Rotation paths and how fast each direction turns (deg/step)
Each turn is a multiple of 5 degrees from 10 to 175, or 0.
Each row of a path follows its step; steps can be skipped.

step 0: [ -8  38 -14  -1   2  14  -5  44  -7   8  -2 -21  19  14 -12 -24 -25  33
  47  16 -19 -23  24  11   9 -26 -54 -25 -10 -35   4  -5   8   2  12 -11
  15  10  20 -14   6  36  30  22  -1  -4  19  26  -3  -6]
step 1: [-26 -28  -3 -15   2  -6 -11 -31  36  12 -12  -3 -29 -30   9 -10  -5   6
 -28   7  24 -31 -11  22 -20  49  17  27   0  -1   9  -3   4  32 -19   9
 -10   6  12 -57   6  17  -3 -23 -43 -21  -7  -4  22   4]
step 3: [  0  27  -4  10  13 -25 -11  -3   1  -5  20 -12   0  -3 -17  30  18 -16
   7  39 -25  -2  19   6  25 -44 -44 -21 -14 -35 -16   6 -30  33  34  15
  17  15  48   7  14   8 -12  23 -15 -11   2  -5 -27 -20]
step 6: [-36 -14  -2  22 -28 -38   5 -15  13 -18  22 -38 -16  18  -6  12  26   9
  -5 -19 -17  -5   9  11  18 -19 -30 -43 -19 -30 -31  18  -1 -12  -7  25
 -19  17  13   0 -35  -1 -32  22 -27 -26   9  20  15 -23]
step 7: [-21 -28 -10 -45  12  32  11 -14   5  41  19  21  48   6   1   2  -7  -4
  -8  38   0   0  -1  20  29  -9   2  30   6  -8   3  19  38  30  32  26
  10  -4 -16   7  -7   8   8 -27 -18  38   8 -14  12  22]
step 8: [ -7  44   4  19  -1  17 -24  34 -13   8 -10  11  -6  -9   6 -12 -15 -29
  16  10  35 -18 -46   4  -8  36   3   2 -18  34  26 -13 -41 -30  -3  11
  33  -3  42  28  -2 -21  14  17 -14 -25 -13   6  -5   6]
step 9: [-29  30 -43   9 -29 -40 -11  -4 -22   3   9 -45 -27  17  -8  -6 -14  19
 -11 -19 -22 -11  38 -15   0 -17  11 -21   8  -8 -40   5  17  -4 -31   5
  10  16  12 -48   0 -11 -17  -8   3   4  16 -38  -4  -7]
step 10: [ 30 -28 -34  -2   9  18   2 -13  50  20  16 -10  55 -12 -15  30 -17  43
   1   1   5  15 -12   2  36  10  -3  17  -1  -8  -7 -37  18  26  34  15
 -13 -13 -15  -9  -4  11  -5  -1 -21  -3 -34  23   7   5]
step 11: [ -9 -14  21 -17  32   6  12  19 -24   6  -7  -9 -23  -7  -3  13  12  -6
  -4   7  26  26 -27  35  -7  31  -9  -4 -22   5  18  37 -26  10 -11 -29
  32 -18  59  32 -43 -24 -20  -4   6 -12  14  -6   5  18]
step 12: [ -9  31   3  -9 -55 -15   1   9  -3  20 -11  -5 -13  20  -5  11  -4 -17
 -38  -9   7 -39  -2 -39   7 -66   6  13  -1 -18 -34  -4 -33 -12   5  29
   8   8   2  -8  -6  -9  16  -8  22  22   1 -32  31 -11]
[ 11   3   1  -1   3   7  -6   7  -9   3  -9   6   2  -5   4  -4  11   2
  -1   3   1 -17   3   5   3   4   0  -2   2  -4   1   1   0  -5  -1   2
  -2   2  17   2  -5  10   1  -4   4  14  -2  -1  10  -1]  95
[ -3   7   0   4 -12  -2   5  -4   4  -3  -5 -11  -7  -5   0  -1   5  -6
   4   6  -5  -4   2   0  -2 -12 -12   1   1   1 -12  -3   0   7  -7  -4
   7   8   0   1   2  12  -8  -1   1  -1   5   2  10  14]  125
[ 14  -1   6  -7   6  -7   2   1   4   5   2   0  -4  -8  -8  13  -2   1
 -11  -7   1   8   2  -7   1  -2  -4   7   4  -7  -2  -3 -15   1   2 -15
   0   1   5  -3  -4   4  -4   6   6   2  -3  -9  -2  -1]  45
[ -3  -5   4  -5   1  -3   7 -11  -6   2  -9  -7 -15   4   1   7  -6 -10
  -4   6  -3  -8   8  -1   4  -2   3 -10   3   3   0   7  -2  -3   0   0
  -6  -4   6 -15  -7  -6   4   0  -6   2  -8   9  -3   3]  135
[  0  -3   7  -7   2   4  -6   3  -2  -1  -2   8   7   4  -6   3  -3  -8
  -5   5   0   8  -4  -4  -6  -1 -13 -16  -6  11 -10   5   0  16   8   4
   0  -3   2   6  -4  -1  -3  -5   3   6   1   3   1  -2]  90
[  6   2   1  -3  -8  -8   8  -3  -6  -9   0   1  11  13 -11  -5   2  -7
   8  -3   6  -5  -2   1  -3  -4   5   0  -3 -12  -8  -5   9   4   6  -5
   2  11   6  -7  -5   0   2   3  -3  -2  -2  -1  -6 -11]  115

step 0: [  7  22 -21  19 -53  14  17   7  25   5  -9  28   2 -33  23  16  16  14
  11 -23 -23   9  32   4 -19   7  16 -12  25  32  -1   8 -13   3  21  -9
 -29   3  20 -62  22  12  -8  -6 -26 -39 -13   1   3  -3]
step 1: [ -3   1  -2 -32 -13   2  39 -36 -17  29  16 -10  21 -20  12  12  25  -2
 -14  -7 -12 -25 -15 -14 -33 -11  13  17  17   4  23 -31  11  14   8 -34
  36   6 -40 -10 -15  13   3   9  -5  29  33 -14 -22 -48]
step 2: [-21   3  28 -15   6 -11  15 -20  20 -13 -46  -5 -20   8 -15  25 -22  35
  13  32 -17  -1  11 -23 -12   9  21 -13 -21 -41   7  16  11   4 -42 -24
  10  -5  19  27  15  16  12  11  11   3  24  30  45 -28]
step 3: [ 30  -3   3  -4  28  33   8   7  51  14   2  40   3  29   0  44  14  11
   6  -1 -19  -6  35  30  23 -19 -48  -2 -18  21 -10  10 -36   8  13   0
 -19   6 -14  24  26 -21  28   9   6  -8   1 -11   5  -4]
step 5: [ -4  26  10  28  -9  12 -25  23  -2  12  -7 -20  -1  -5 -20 -23  13  11
  11 -12  26   7 -12 -20 -51  -9  -3 -37 -25  18   9  49  22  15  -9 -11
  17   8 -15 -29 -17   2  35 -11 -31 -30  18  27  29  17]
step 8: [ 20   7  -1 -29  25  49 -15  58   0  -5  -7  24  24 -10   7 -27  19  31
  16  19   0 -14  28   2  11   2   0   3  26  11 -11   5   2 -15  11  21
  22  -5  16  -1 -21 -18   0 -23 -13 -12  -7 -21   2  67]
step 9: [ 20  18  11  20  15 -13  26 -39 -45 -21  39   7  31   4 -13 -35  -6 -14
  18 -11   1  -2 -35 -33 -17 -29  13   4  18  17   3   3   9 -26 -17   5
  -4   7  11  16  -3 -10  -6 -24  23   4 -50 -27 -34   4]
step 10: [ 18  -2 -16  -9 -16 -13 -61  26 -11  11  15 -34 -47  -3 -40  -4 -39   8
 -13  12  15   4 -24 -32 -11   0  35 -14  -8  21  -2  -1  12 -27   5   1
 -13  -2 -18   5  19  15 -16  28  34 -10  -8  23  15 -12]
step 11: [-32 -30 -14   5  19   5  -4  35   3  11   7 -10 -23  -4 -17   9   1  -5
  -2 -14  11 -26  10  -6  29  17  -9  36 -30  -3 -45 -25 -24  17   0  45
 -12 -19   8   9 -19 -25 -40 -29  15  -3  38 -33  -6 -18]
step 12: [-23   3 -28  19 -40 -21 -13 -13  -8 -52  21   9  -9  -9  53 -16  -2  -6
   9 -24 -16  24 -14  34  25  16  17   3  50 -28  -6   2 -39  12 -11  10
  -8  20  24  18  16 -14   2 -18   6  -1  -4   5  -6   3]
[ 11  -6   1  14  -5   2  -2   4   2  11  -1  -9  11  -1 -11   3  -1   6
 -12  -7  -2   2  -2   5  -6   8   1  -2   0  -1  -4  -6   1   2  -6   9
  -4   6  -4   5  -6   0   3  -5   2  -3 -16   2   5  -3]  65
[ -9   0   3  -2 -10  -1  -2   4  -7  13   3  -3   3   2   4  -4 -13  -2
   4   6  -1  -8  -2   7  -4  -2   4   7  -4  -3  10   8  -7 -15   3  14
   1   2  -1   6   4  -7  -9  -4   0  -7  -2  -3  -3   6]  25
[ -6   8   2  -3   2  -4   0  -7  -2   6   5   3  -2   3   7   1  -4   7
 -10   8   9   2  -3  -1  -4  -9   6   1 -16   9  -4 -17   8  -1  -7  -1
  -7   1   3  11   1   4   5   1  -2  -6   3   4   5   2]  90
[-11   3  -2   9  -3  -5 -16   2  11  -2   1  13  -4   0  -4  -3  -6  -2
   5  -2  -4   4   4  -1 -12   0   3   0   9   0   4   5   1   4   2  -4
   1   6   6   8   4  16  -1  -2   2  -6  -5   9   5   1]  145
[  0  -2  -4   3  -4  -1   1  -7  -2   1   8  -5  -7   4   6   4 -10  -8
 -11  -3  -3   2  -7  -2  -3  -3  -1  -3  15  -6   0  -4   2  -7  11 -11
   5   1  -1  13  -4 -10   7   4  -4  13  -3   4  -5  -1]  130
[ 10  -6  -4  -6  -2   8  -1  -3   0   2   1   2  -3  -8   6  -1  -4   6
   5  14  -8   8  -2  -1  -2   6   9 -12   1 -11   5  -6   0   8   2   8
  -9 -11   5   1  -5   4  -8   5   1   3   0   9  -5   9]  170
